In the data rows, zero lies at 4.5, halfway between 4 and 5.
Here are some rows, each followed by its group. Rows of different groups can look alike.
[5 7 5 5 7 5 3 4 7 5 5 4 3 5 4 4 5 6 3 4 3 5 5 3 3 5 4 5 4 5 5 5] e
[5 3 2 4 3 3 4 4 6 4 3 4 6 4 4 5 5 4 5 5 4 5 5 3 4 3 3 4 5 3 2 6] k
[4 2 4 5 3 3 5 4 5 4 4 6 6 4 6 4 4 6 7 6 5 3 4 5 6 4 4 5 5 4 2 6] x
[5 3 4 3 3 3 3 2 4 4 2 4 4 5 6 8 6 5 9 7 2 3 1 8 5 1 5 8 7 1 5 5] j
[7 6 3 4 4 3 3 3 8 3 3 4 4 4 6 5 6 6 5 6 4 6 5 4 4 4 5 7 2 2 3 5] p
[8 6 5 5 8 6 7 3 6 7 2 3 2 7 2 4 7 5 4 2 3 7 7 5 4 5 6 3 4 4 4 5] p
[5 4 4 5 4 4 5 7 2 4 5 6 6 5 3 5 3 1 1 4 7 4 5 4 6 4 5 3 4 7 6 1] x
[6 5 4 4 4 3 4 1 6 3 2 4 1 3 8 4 5 7 7 6 3 6 4 7 3 2 4 8 3 0 3 7] p
[8 4 4 5 4 2 6 4 7 4 3 6 4 7 3 5 4 3 5 8 6 4 6 7 4 3 5 4 3 4 5 4] k
[7 9 4 3 6 4 1 3 8 4 4 4 2 4 7 6 5 8 4 6 3 6 6 4 2 2 6 9 2 2 4 5] e
[2 2 5 6 4 5 6 6 1 4 6 7 5 3 4 3 3 5 4 2 6 3 3 4 7 7 4 3 6 7 5 4] f
[5 2 4 5 3 3 4 1 5 3 2 5 4 4 7 4 5 6 8 6 4 4 4 5 5 3 4 6 5 2 1 7] k
[4 4 3 7 6 5 6 4 4 7 4 4 6 7 3 4 5 5 4 2 3 5 5 3 6 7 5 3 6 6 4 5] s
[3 3 4 4 3 3 3 6 4 4 7 6 6 3 5 3 3 4 4 4 6 3 4 3 5 6 3 4 5 6 4 4] f
[7 4 5 3 2 1 2 4 7 1 5 7 2 3 6 5 4 5 6 8 6 4 4 7 2 1 5 8 2 2 4 4] x
[7 5 4 7 7 5 6 1 7 6 1 3 3 7 4 5 7 6 6 3 1 5 7 4 5 5 7 4 6 3 3 6] p
[0 4 6 4 3 7 3 5 3 3 7 7 3 0 8 2 3 7 5 3 5 4 3 4 5 5 4 6 5 4 4 5] y
[4 1 5 5 3 3 5 5 3 3 4 7 8 8 3 3 3 0 5 5 7 3 3 5 5 4 4 2 5 6 4 3] x
[8 6 5 7 7 5 7 2 6 6 1 3 1 7 4 5 6 6 5 2 2 5 8 6 6 4 8 4 5 3 4 6] p
[2 4 6 3 3 6 1 6 4 3 8 5 5 1 6 2 4 6 4 5 5 4 3 3 4 5 3 6 4 4 4 4] y
[4 5 5 3 4 4 5 3 3 4 4 5 4 5 6 6 4 4 5 5 4 3 3 7 5 3 5 6 7 4 6 4] j
[6 9 4 2 9 5 4 9 6 9 6 2 6 8 0 5 3 3 0 2 4 7 7 0 3 3 4 3 2 9 9 2] e
[4 2 5 6 3 4 7 6 2 2 4 8 6 6 4 5 2 1 4 6 8 2 4 6 7 5 6 3 5 6 4 2] x
[4 5 5 4 5 6 6 5 2 5 5 6 4 6 3 5 5 3 5 3 5 4 5 7 6 5 6 4 7 6 7 3] j
[5 5 4 3 3 3 2 4 6 2 4 5 4 3 7 7 4 5 6 7 4 4 4 5 4 2 4 8 4 2 4 6] j
[7 3 2 4 2 0 5 1 7 2 1 5 5 5 6 6 5 4 7 8 5 4 5 7 3 0 4 6 3 1 3 5] k
[3 3 4 6 4 3 4 5 3 4 4 2 6 4 4 8 4 4 4 3 3 3 3 3 5 4 5 5 7 5 4 4] j
[4 7 4 5 6 6 3 3 6 6 4 2 4 4 6 5 6 6 3 4 2 6 5 3 3 4 4 6 5 3 5 6] e
[6 5 4 5 7 5 5 3 6 6 3 2 4 5 3 4 7 4 5 3 3 6 6 3 4 5 5 3 4 4 3 6] p
[3 4 5 4 4 5 6 4 1 5 5 4 5 6 4 8 4 2 6 4 4 4 3 6 5 4 6 5 9 5 8 3] j
[3 4 3 3 3 6 3 6 3 5 7 5 7 4 4 3 5 4 3 5 6 5 4 1 4 6 3 2 4 7 4 3] f
[2 2 3 7 5 6 8 4 1 6 3 4 6 5 4 5 5 4 6 1 4 3 4 4 8 7 5 2 8 6 3 5] j
[8 6 4 7 7 4 5 2 7 6 1 2 2 7 4 5 7 6 4 3 2 6 7 5 4 4 7 5 4 3 4 6] p
[6 3 5 5 5 4 7 4 4 4 3 4 6 6 3 4 6 4 6 4 5 4 5 5 5 4 5 3 5 4 3 5] k
[4 4 6 5 5 4 5 6 4 5 5 5 4 5 4 5 4 5 4 4 4 4 4 5 5 5 6 5 5 5 6 4] j
[5 5 5 4 6 5 4 7 4 6 6 5 4 6 2 4 4 3 2 4 5 5 5 5 4 7 6 3 5 7 7 3] j
[3 4 5 3 2 5 2 5 4 4 5 6 5 3 7 3 4 5 5 5 6 5 3 5 4 5 4 5 4 4 3 4] f
[5 6 5 4 6 5 5 7 3 7 6 6 6 7 2 4 3 2 0 4 6 5 6 3 4 6 6 3 5 8 7 2] j
[1 5 5 3 3 6 2 6 3 4 8 5 5 1 5 2 3 5 3 3 6 5 3 2 4 6 2 5 3 5 4 4] y
[5 5 4 6 8 6 7 5 5 6 4 4 5 7 3 3 5 4 3 3 4 6 6 5 5 6 5 2 4 7 5 4] p
[4 4 5 3 2 3 2 6 5 2 6 5 5 2 8 4 4 6 6 6 5 4 3 4 3 3 2 6 3 3 2 5] f
[5 5 3 5 6 6 6 2 6 6 2 3 5 4 3 4 8 5 5 3 2 6 6 3 4 5 4 2 5 4 2 6] p
[1 3 4 5 4 7 5 4 2 6 6 6 5 3 5 2 5 5 5 2 5 4 3 3 5 7 3 4 6 5 3 5] y
[6 5 4 2 1 1 2 4 6 2 5 6 4 3 6 5 3 4 4 8 6 4 3 5 3 1 5 7 2 3 3 3] x
[0 4 5 4 4 6 4 5 2 5 6 5 5 2 5 1 4 5 6 2 5 4 1 2 5 7 1 4 7 5 3 5] y
[5 6 4 3 5 6 3 2 5 5 4 2 4 2 6 4 6 6 5 4 2 5 4 3 3 4 4 5 3 2 3 7] e
[4 3 5 5 4 5 5 4 3 5 4 4 7 5 5 5 5 4 6 4 4 4 4 4 6 5 5 4 8 5 4 4] j
[2 4 5 4 4 7 5 5 2 5 6 5 4 3 5 1 4 5 5 2 5 4 4 3 6 7 3 4 5 6 4 5] y
[7 7 3 4 4 1 4 5 7 3 5 4 6 4 4 6 3 3 3 7 6 6 6 4 3 3 5 5 2 4 5 3] k
[8 6 3 2 4 4 2 3 7 4 3 3 3 4 6 7 6 6 5 7 3 6 5 6 2 1 7 8 2 1 4 5] s
[8 6 4 3 3 1 3 5 8 3 5 4 3 4 5 4 4 5 4 8 5 6 5 5 2 2 5 7 0 2 5 4] k
[5 6 4 2 3 3 4 4 4 3 4 4 2 3 6 9 3 4 6 7 4 5 4 8 2 1 6 9 4 2 8 4] j
[6 7 6 4 7 6 5 4 6 8 4 3 4 8 1 6 5 3 2 4 3 6 6 6 4 5 6 3 5 6 8 4] s
[3 5 4 4 6 7 4 5 5 6 3 2 6 4 4 4 6 6 5 2 2 5 5 3 4 5 3 3 6 4 2 6] e
[4 3 3 5 3 2 3 4 5 2 4 5 6 3 6 4 4 4 7 6 5 5 3 3 3 3 3 5 3 3 2 5] x
[6 5 4 7 7 5 6 1 8 5 1 2 3 6 5 4 6 4 6 3 2 7 5 5 4 4 5 5 5 2 3 7] p
[3 5 3 6 6 5 6 5 4 7 4 2 6 6 2 4 5 5 3 2 3 5 6 1 6 7 3 2 5 6 5 5] e
[2 4 5 3 3 6 2 5 3 4 7 6 5 1 7 2 4 6 5 4 5 4 2 3 4 5 3 6 5 5 4 5] y
[4 7 5 5 8 9 4 3 5 8 3 2 5 5 4 5 8 6 3 2 1 6 4 3 4 6 4 4 7 5 5 6] e
[5 3 5 4 3 3 5 5 3 4 5 7 7 5 3 3 3 2 4 6 6 3 4 5 6 5 6 3 5 6 4 3] x
[8 6 4 3 4 2 4 6 7 3 4 5 5 5 3 6 3 2 4 9 6 6 6 6 3 1 6 5 2 5 5 2] k
[3 2 3 5 3 2 6 1 4 2 2 4 2 5 9 7 5 7 9 6 2 2 4 8 7 3 5 8 6 1 4 6] j
[3 5 5 3 5 6 4 7 4 6 7 5 6 4 4 2 4 5 2 3 6 6 5 3 4 5 4 3 4 7 5 3] y
[6 4 3 3 1 2 3 3 6 3 4 6 7 3 6 4 4 4 6 7 6 5 3 4 3 3 4 5 3 3 3 5] x
[0 4 5 5 5 8 5 7 0 4 8 5 5 2 5 2 4 4 4 2 6 5 3 2 5 7 1 3 5 7 5 4] y
[4 5 5 3 3 5 5 4 1 5 4 5 5 5 5 8 4 3 5 5 4 3 3 7 5 3 7 6 7 4 7 3] j
[3 3 4 4 3 6 4 6 3 4 6 6 6 2 6 3 5 5 5 5 6 5 3 4 4 6 4 4 4 5 3 4] f
[5 5 6 4 4 3 4 4 6 4 5 5 3 6 4 7 3 5 5 6 4 4 3 7 5 3 6 6 6 4 7 4] j
[2 3 4 6 4 5 5 6 3 3 7 6 5 3 4 3 3 5 3 4 6 3 5 4 6 7 4 4 4 6 4 4] f
[6 5 4 6 5 2 5 7 6 5 6 4 5 6 1 6 3 2 2 5 6 5 5 3 4 5 5 3 3 6 6 3] k
[3 3 6 5 3 5 4 3 4 3 4 5 3 3 8 3 4 7 8 5 4 3 4 5 5 4 3 6 5 2 2 7] y
[5 2 5 3 2 3 4 2 5 3 3 8 2 3 8 4 5 7 8 7 5 3 4 8 5 2 4 6 4 2 3 7] x
[6 3 3 5 3 3 5 4 6 4 2 5 6 5 4 5 5 3 6 6 5 4 5 5 5 3 5 4 3 4 3 4] k
[4 4 6 5 4 5 3 5 6 3 6 6 3 2 7 3 3 7 5 5 5 4 4 5 5 6 4 6 3 4 4 6] y
[2 3 5 3 3 6 5 6 2 4 6 6 6 3 5 2 5 4 5 4 7 4 4 3 6 6 2 4 5 6 3 3] f
[4 6 5 6 6 5 5 4 5 5 4 3 3 6 3 7 4 4 4 4 2 5 5 5 4 5 5 4 5 4 6 6] s
[4 6 4 6 7 4 6 7 5 6 6 1 4 6 1 7 3 3 2 3 4 6 6 5 5 5 5 4 4 6 7 5] s
[5 5 5 6 7 5 6 2 6 6 3 3 3 7 3 4 6 5 5 3 3 5 6 5 5 4 5 4 5 4 4 6] p
[5 4 3 6 6 5 7 3 6 7 2 2 5 5 3 4 6 5 5 2 2 5 6 3 5 6 5 3 5 4 3 7] p
[4 2 4 4 2 2 4 4 4 3 4 6 6 4 5 4 3 4 7 6 6 3 3 5 4 3 4 5 4 3 3 5] x
[3 3 5 4 3 4 2 6 3 3 7 7 5 3 5 2 3 5 5 5 7 2 3 5 5 6 3 5 4 6 4 4] f
[3 4 4 4 4 6 4 6 4 5 6 5 4 3 5 3 5 5 5 3 5 5 4 5 5 7 3 4 4 5 4 4] y
[5 6 5 4 6 6 5 4 4 7 4 5 5 6 3 3 6 3 3 3 4 5 7 3 5 6 4 2 4 5 4 4] p
[3 6 5 2 5 6 2 7 4 6 8 6 5 3 4 2 3 4 1 4 7 4 4 3 4 5 3 4 3 7 5 3] y
[2 4 5 4 4 6 3 6 3 5 8 5 4 2 6 2 3 6 3 3 6 4 4 3 5 6 4 4 4 7 5 4] y
[6 3 4 5 4 4 4 4 6 5 3 4 5 4 4 5 5 6 5 5 4 4 4 4 5 4 5 4 4 4 2 6] k
[4 4 6 4 4 6 5 4 3 4 4 5 4 5 5 5 5 4 4 5 4 3 5 6 6 6 5 5 6 5 5 5] j
[2 4 3 3 3 4 3 6 2 4 8 6 7 3 5 2 2 5 4 5 7 4 4 3 6 5 3 4 4 6 4 3] f
[1 3 4 5 4 7 6 6 1 6 6 4 6 3 4 3 4 5 4 1 5 4 4 1 7 7 2 2 7 7 4 5] y
[2 3 6 4 2 5 0 6 5 2 6 6 4 0 8 3 4 8 5 6 4 3 2 4 4 5 3 9 3 3 3 6] y
Which 3 groups are nearest to each row below, nearest first, going by the distance to the centre of the group?
[6 6 4 7 7 4 6 1 7 4 1 2 3 5 5 5 6 5 7 3 1 6 5 4 3 3 5 5 4 2 3 6] p e s
[5 2 5 4 2 2 6 5 3 2 4 8 6 5 4 5 2 1 5 7 7 2 4 5 6 3 5 4 4 5 4 3] x k j
Which 3 groups are nearest to each row below, nearest first, going by the average distance to the group's rows?
[6 7 5 3 6 5 3 5 6 5 4 5 4 5 4 5 5 4 3 6 4 5 5 5 4 3 5 5 3 4 6 4] s k e
[5 4 3 6 5 3 6 6 6 5 4 4 6 5 3 5 3 2 3 4 5 5 4 3 4 4 4 3 4 6 6 4] k s f
[7 3 5 7 5 4 8 5 4 3 3 5 4 7 2 5 4 2 4 5 6 4 6 7 5 5 6 2 4 6 6 3] k s j
[4 6 5 4 5 5 5 7 2 6 6 5 5 7 2 8 3 1 2 4 5 4 4 5 5 4 6 4 7 7 9 1] j s f
[6 5 5 4 5 3 4 5 6 4 4 5 3 5 5 4 5 5 5 6 5 5 5 6 4 4 5 5 2 4 5 4] k x p
[5 4 5 4 3 5 5 5 4 4 5 6 7 4 4 4 4 3 3 5 6 4 4 3 5 5 5 3 5 5 4 3] f x y
[6 5 4 5 7 4 5 4 6 6 3 4 3 6 4 4 5 6 4 4 4 4 7 5 5 5 5 4 3 4 4 5] p s k
Which 2 groups are nearest to each row below, nearest first, going by the average distance to the group's rows?
[4 7 5 4 7 4 4 9 3 6 8 5 6 6 2 4 1 2 0 3 8 5 5 0 4 6 4 3 2 9 8 1] f y
[6 5 2 2 3 1 4 4 5 2 3 4 0 4 7 9 5 7 7 7 4 4 5 9 3 0 6 9 3 0 7 4] k j
[5 3 4 3 4 2 3 1 6 3 2 5 2 3 8 5 6 7 8 7 3 4 3 8 4 1 4 8 4 1 4 6] k x
[5 7 4 3 3 3 3 7 4 4 6 4 5 5 3 9 3 3 3 6 4 5 3 7 3 3 6 7 5 5 8 3] j s
[4 5 4 4 4 5 4 5 3 5 5 5 6 5 3 6 4 2 3 5 4 5 3 5 4 5 5 4 5 6 7 3] j f
Which 2 groups are nearest to each row below, nearest first, going by the distance to the centre of the group?
[4 4 6 4 5 5 3 6 5 4 7 7 4 3 5 4 2 6 4 5 5 4 4 5 5 5 5 5 5 6 4 5] f y
[5 6 5 3 4 6 2 2 6 5 3 3 3 2 7 4 7 7 7 5 3 6 3 5 3 1 4 7 3 1 3 7] e p
[5 2 4 5 2 1 5 7 4 4 5 6 7 6 2 5 2 0 3 6 7 3 3 5 5 5 5 2 4 7 6 1] x f
[3 2 5 6 5 7 8 4 1 4 4 6 6 6 3 2 5 2 6 2 6 4 5 3 6 7 4 0 7 7 4 4] f y
[6 7 5 5 7 6 5 4 5 7 3 2 4 7 3 6 6 3 4 3 3 6 5 6 4 4 5 4 7 4 7 4] s p
[4 5 6 5 7 8 5 2 6 8 3 1 3 4 5 4 8 8 5 2 0 5 5 5 4 5 4 5 7 3 4 7] p e
[3 3 4 6 6 6 7 4 3 8 4 3 6 6 3 4 6 3 5 2 4 6 5 3 6 7 4 1 6 6 5 4] s p
[4 7 6 6 7 7 6 3 5 6 4 3 2 5 5 5 6 7 4 3 2 5 6 4 6 6 5 5 6 4 5 6] p e
[4 6 3 4 5 4 5 3 4 5 3 1 4 4 4 8 5 3 5 3 2 6 5 4 4 3 5 5 6 3 6 6] s j
